cols: V P E U R M
-35  -40  86  62  -49  -48  zofi
-16  -18  56  33  -25  -19  gezu
-21  0  25  11  -1  5  Sov
15  13  16  2  13  10  desam
17  5  29  13  0  -4  visel
17  22  6  -7  21  12  sodi
53  39  -4  16  34  37  Katik
81  61  -30  5  58  60  vusi
34  46  -26  -19  48  53  Sasuv
-10  -1  35  23  -6  -8  tomer
-21  0  25  11  -16  5  poto
-13  -9  44  25  -14  -13  fikid
col: 58  48  -6 : R
col: 33  11  2  13  -7  16  5  -19 : U
col: 61  46  -1  0  -9 : P
col: -30  -26 : E
col: -7  16  5  -19 : U
col: 81  34  -10  -21  -13 : V
col: 6  -4  -30  -26  35 : E

cols: G Q Y N X F D S A
-15  30  46  12  -15  39  -25  44  34 -> Benar
-24  37  -20  -15  -27  -12  49  23  -38 -> fevis
56  -69  15  -31  -5  -15  -71  5  -62 -> Kepi
28  25  -40  -72  -44  15  40  24  -11 -> Pafof
14  17  -22  -4  -27  -24  71  28  -30 -> zulep
-19  15  35  -7  29  50  -97  51  22 -> ridi
18  7  -22  -15  -18  -36  71  20  -19 -> Fasu
22  -7  -57  11  -18  0  12  -36  5 -> lusek
col: 20  -36 : S
col: -38  -62 : A
col: -15  15  -24  50  -36 : F
col: -25  49  -71  40 : D
col: 15  -24 : F

cols: K L T W J H
-14  7  54  -9  26  -23  runin
-28  -75  26  27  -70  -50  sofo
-14  7  54  -9  29  -23  mab
-14  7  54  -9  29  -98  Sopa
col: -75  7  7 : L
col: -14  -14 : K

cols: toled nomir vopuv Sisud
-62  32  -96  -19 : Dut
78  -83  -25  90 : zon
57  -76  -19  68 : dubad
-40  55  84  55 : givi
-40  55  84  -40 : vabis
45  -25  -37  26 : bove
col: -19  90 : Sisud
col: -25  -19  84  84 : vopuv
col: -76  55  55 : nomir
col: 68  55  -40 : Sisud
col: -83  -76 : nomir
col: 90  68  55  -40 : Sisud

cols: Folob fanu Birar lum Ruf Bobup Fil
70  44  -50  -21  45  43  -45  zibot
-14  1  -11  -32  13  20  -9  Ragap
-9  0  -10  -10  5  4  -25  pedif
-9  0  -10  -10  5  11  -5  vurid
40  66  -84  -55  76  72  -76  Rese
col: 5  5 : Ruf
col: -11  -10  -10  -84 : Birar
col: 1  0  0  66 : fanu
col: 45  13  5 : Ruf
col: -9  -25  -5 : Fil
col: 0  0 : fanu

cols: pese gul biz Tedu kop pelen sugo rul Piniz kes
-35  -55  59  -47  39  -25  -82  81  19  19  San
-56  -47  42  -42  44  -34  -86  72  24  21  Madi
-51  -39  39  -55  32  -30  -56  56  34  -22  zopur
-12  4  4  -33  4  43  -55  -31  43  -33  kog
-35  -55  59  -47  39  -25  -68  81  19  19  lami
-46  -6  60  7  -83  32  -17  -27  15  52  vuzin
3  -17  59  -2  -85  27  -40  24  -38  -9  kosa
8  34  -6  -53  28  71  -68  -26  66  -18  ravu
-50  -62  34  -49  27  2  -23  32  28  -33  Loman
-17  9  -2  -33  5  67  -55  -25  45  -35  sozon
-51  -8  48  8  -71  28  -8  -10  11  -6  kada
col: -18  -33 : kes
col: -83  -85  28  27  5 : kop
col: 34  -62  9  -8 : gul
col: 34  43  19  15  -38  66  28  45 : Piniz
col: -33  19  52 : kes

cols: sipo pudu pebav bog
14  -20  39  26 = Mulab
14  -80  59  31 = molom
12  -53  48  27 = kapaz
8  -80  52  25 = tir
5  -4  29  14 = noza
6  -51  32  16 = ros
14  -20  39  20 = Zemap
col: 59  48  52  29 : pebav
col: 29  32  39 : pebav
col: -4  -51 : pudu
col: 31  27  25  14  16  20 : bog
col: 6  14 : sipo
col: 14  12  8  5 : sipo
col: 48  52  29  32  39 : pebav

cols: kisu befez pef beguz pibid
44  30  -12  55  -26 = Didap
20  -18  -5  -2  66 = fof
-31  -1  15  56  66 = lora
12  -91  33  1  8 = zimif
3  -41  10  -48  -1 = Gubu
-2  -44  -35  0  -10 = Degi
col: -48  0 : beguz
col: 3  -2 : kisu
col: -18  -1  -91 : befez
col: 66  8  -1 : pibid
col: 56  1 : beguz

cols: kone noz pifaf Dafu pibuv keko Munum ruk
-11  1  11  12  1  21  3  -3 -> zepa
-19  -2  30  29  0  8  22  -26 -> liril
61  -7  -25  -33  -1  -86  37  53 -> sen
-6  0  15  15  0  63  -54  -47 -> maguv
2  -4  14  12  -1  -26  26  -11 -> bon
-13  -2  24  23  -1  -4  20  -25 -> vef
-8  0  18  18  1  14  17  -1 -> Tuv
-63  3  21  29  -2  44  -42  -90 -> masob
63  -8  -24  -33  -2  -91  40  54 -> simed
5  -1  13  11  1  1  24  13 -> zumun
-13  -2  24  23  -1  15  15  3 -> zelu
-7  12  -39  -31  5  86  -70  42 -> kir
col: 53  -47  -11  -25  -1  -90  54  13 : ruk
col: -13  -7 : kone
col: -6  2  -13 : kone
col: -11  -19  61  -6 : kone

